Read these off the array that follows. Counting starts at 0.
1) Report the entry in row 2 and column 0.
2) Report the bottom-left entry.
3) Report the entry at row 2, column 2.
4) Report the entry in the bottom-right corner.
5) Report the entry in row 2 and column 1.
6) Report the entry in row 0 and column 2.
7) Report the entry in the top-right corner.
8) Report the entry at row 0, column 0.
[[122 121 129 135]
 [125 121 125 133]
 [113 126 133 132]
 [117 121 137 136]
 [109 130 129 128]
 [120 121 131 135]
 [121 123 124 131]
 [121 124 125 131]
 [118 121 134 136]
 [125 121 125 133]
 [118 122 134 135]
 [117 121 137 137]
 [106 132 127 125]
 [118 122 135 136]
 [109 130 130 129]]
1) 113
2) 109
3) 133
4) 129
5) 126
6) 129
7) 135
8) 122

B =
[[138 127 139 135 126 121 123 138 151 129 129 128 140 126]
 [130 132 135 121 120 135 115 129 137 124 126 129 125 126]
 [120  99 109 125 128 124 127 117 117 137 145 126 126 127]
 [130 124 131 130 121 129 122 133 139 127 130 129 130 126]
 [129 137 132 128 130 129 130 129 128 126 123 128 128 129]
 [146 132 127 133 142 113 118 151 148 131 141 135 127 126]
 [130 138 129 122 140 119 133 124 120 127 126 127 131 133]
 [127 128 135 133 125 128 134 125 131 129 122 125 138 128]
 [134 135 114 129 136 126 123 148 127 124 138 137 108 128]
 [122 104 119 146 118 133 132 133 133 136 136 128 127 122]]
The entry in the top-left corner is 138
The entry just left of the smallest entry -> 120
Report the entry directly below the smallest entry.
A: 124
Report the largest entry in the last row.
A: 146
The bottom-right entry is 122
Report the largest entry in the last column.
A: 133
The second smallest entry: 104
Report the entry in the top-right corner.
A: 126
The entry in the bottom-left corner: 122
The 3rd entry in reading order: 139
Report the smallest entry.
A: 99
The 2nd entry on the diagonal from the top-right corner: 125
Report the largest entry in the first column.
A: 146
Report the third entry from the end, reading row by row.
A: 128
Report the third smallest entry.
A: 108
Report the 2nd entry in reading order.
A: 127
The 5th entry, reading row by row: 126
The largest entry in the first row is 151
Report the entry directly above the smallest entry.
A: 132
The last entry of the smallest entry's row -> 127
Report the second-last entry, reading row by row.
A: 127

Read these off the array that follows.
1) Find the first entry in reading order.
2) Find the bottom-right entry.
3) Find the top-right entry.
4) Find the largest entry in the last row.
5) Find the largest entry in the first column.
6) Find the entry in the bottom-left corner.
7) Find the 5th-last entry, reading row by row.
[[123 130 126 128 130 141 145 137 134 127 128 133 128 133 127]
 [123 130 126 127 124 127 129 131 142 143 141 138 128 133 127]
 [128 131 126 127 125 127 129 128 131 127 128 136 139 149 139]
 [123 130 126 127 124 127 129 128 133 135 144 148 135 134 127]
 [126 130 126 127 124 127 129 128 131 127 129 139 142 149 136]
 [123 132 134 142 140 134 130 128 131 127 128 133 128 133 127]
 [134 147 139 132 125 127 129 128 131 127 128 133 128 133 130]
 [126 140 142 141 130 128 129 128 131 127 128 133 128 133 127]
 [132 146 140 133 126 127 129 128 131 127 128 133 128 133 129]
 [123 130 126 127 126 135 144 142 138 128 128 133 128 133 127]
 [123 130 126 128 132 143 144 135 133 127 128 133 128 133 127]
 [131 132 126 127 124 127 129 128 131 127 128 134 135 148 142]
 [125 130 126 127 125 127 129 128 131 127 129 139 142 149 136]
 [123 130 126 127 125 129 137 143 146 133 130 133 128 133 127]]
1) 123
2) 127
3) 127
4) 146
5) 134
6) 123
7) 130

[[147, 135, 123, 110, 138, 119],
 [136, 134, 123, 126, 153, 119]]
The last entry, reading row by row -> 119
Report the 3rd entry, reading row by row.
123
Report the smallest entry in the first row.
110
Report the largest entry.
153
Report the first entry, reading row by row.
147
Report the entry in the top-right corner.
119

a =
array([[141, 155, 121, 153, 100, 153, 112, 142],
       [133, 116, 141, 115, 150, 106, 117, 103]])
Read off the first entry in reading order.
Answer: 141
Read off the last entry, reading row by row.
Answer: 103
Read off the entry in the bottom-left corner.
Answer: 133
The top entry of the column that holds the smallest entry -> 100
The entry just right of 121 is 153
Read off the bottom entry of the column that holds the largest entry.
Answer: 116
The 3rd entry, reading row by row: 121
Read off the largest entry in the last row.
Answer: 150

Read these off the array that follows.
1) Report the bottom entry of the column that holds the largest entry.
2) Report the last entry, reading row by row.
3) Report the top-left entry.
4) Report the last entry of the smallest entry's row.
5) Report the 4th entry, reading row by row.
6) Report the 3rd entry on the main diagonal.
7) Report the entry in the top-right corner.
8) Report the 2nd entry on the diagonal from the top-right corner.
[[135 128 127 129 129 124 127 126 127 130 129 130 128 133]
 [138 110 127 118 117 134 130 119 138 112 126 115 110 102]
 [135 128 127 129 129 124 127 126 127 130 129 130 128 133]
 [135 128 127 129 129 124 127 126 126 130 129 131 128 134]
 [126 128 127 129 129 127 127 127 127 130 129 130 128 131]
 [131 128 127 129 129 127 127 126 127 130 129 130 128 131]
 [129 128 127 129 129 127 127 126 127 130 129 130 128 131]
 [126 128 127 129 129 127 127 127 127 130 129 130 128 131]
 [143 126 127 129 129 118 127 126 124 130 129 133 126 136]
 [138 128 127 129 129 122 127 126 126 130 129 130 128 133]
 [135 128 127 129 129 123 127 126 126 130 129 131 128 134]
 [124 129 127 129 129 128 127 128 127 130 129 130 129 131]
 [129 128 127 129 129 127 127 126 127 130 129 130 128 131]
 [135 123 127 127 126 127 127 126 129 124 129 126 123 122]
 [137 128 127 129 129 121 127 126 125 130 129 132 128 136]]
1) 137
2) 136
3) 135
4) 102
5) 129
6) 127
7) 133
8) 110
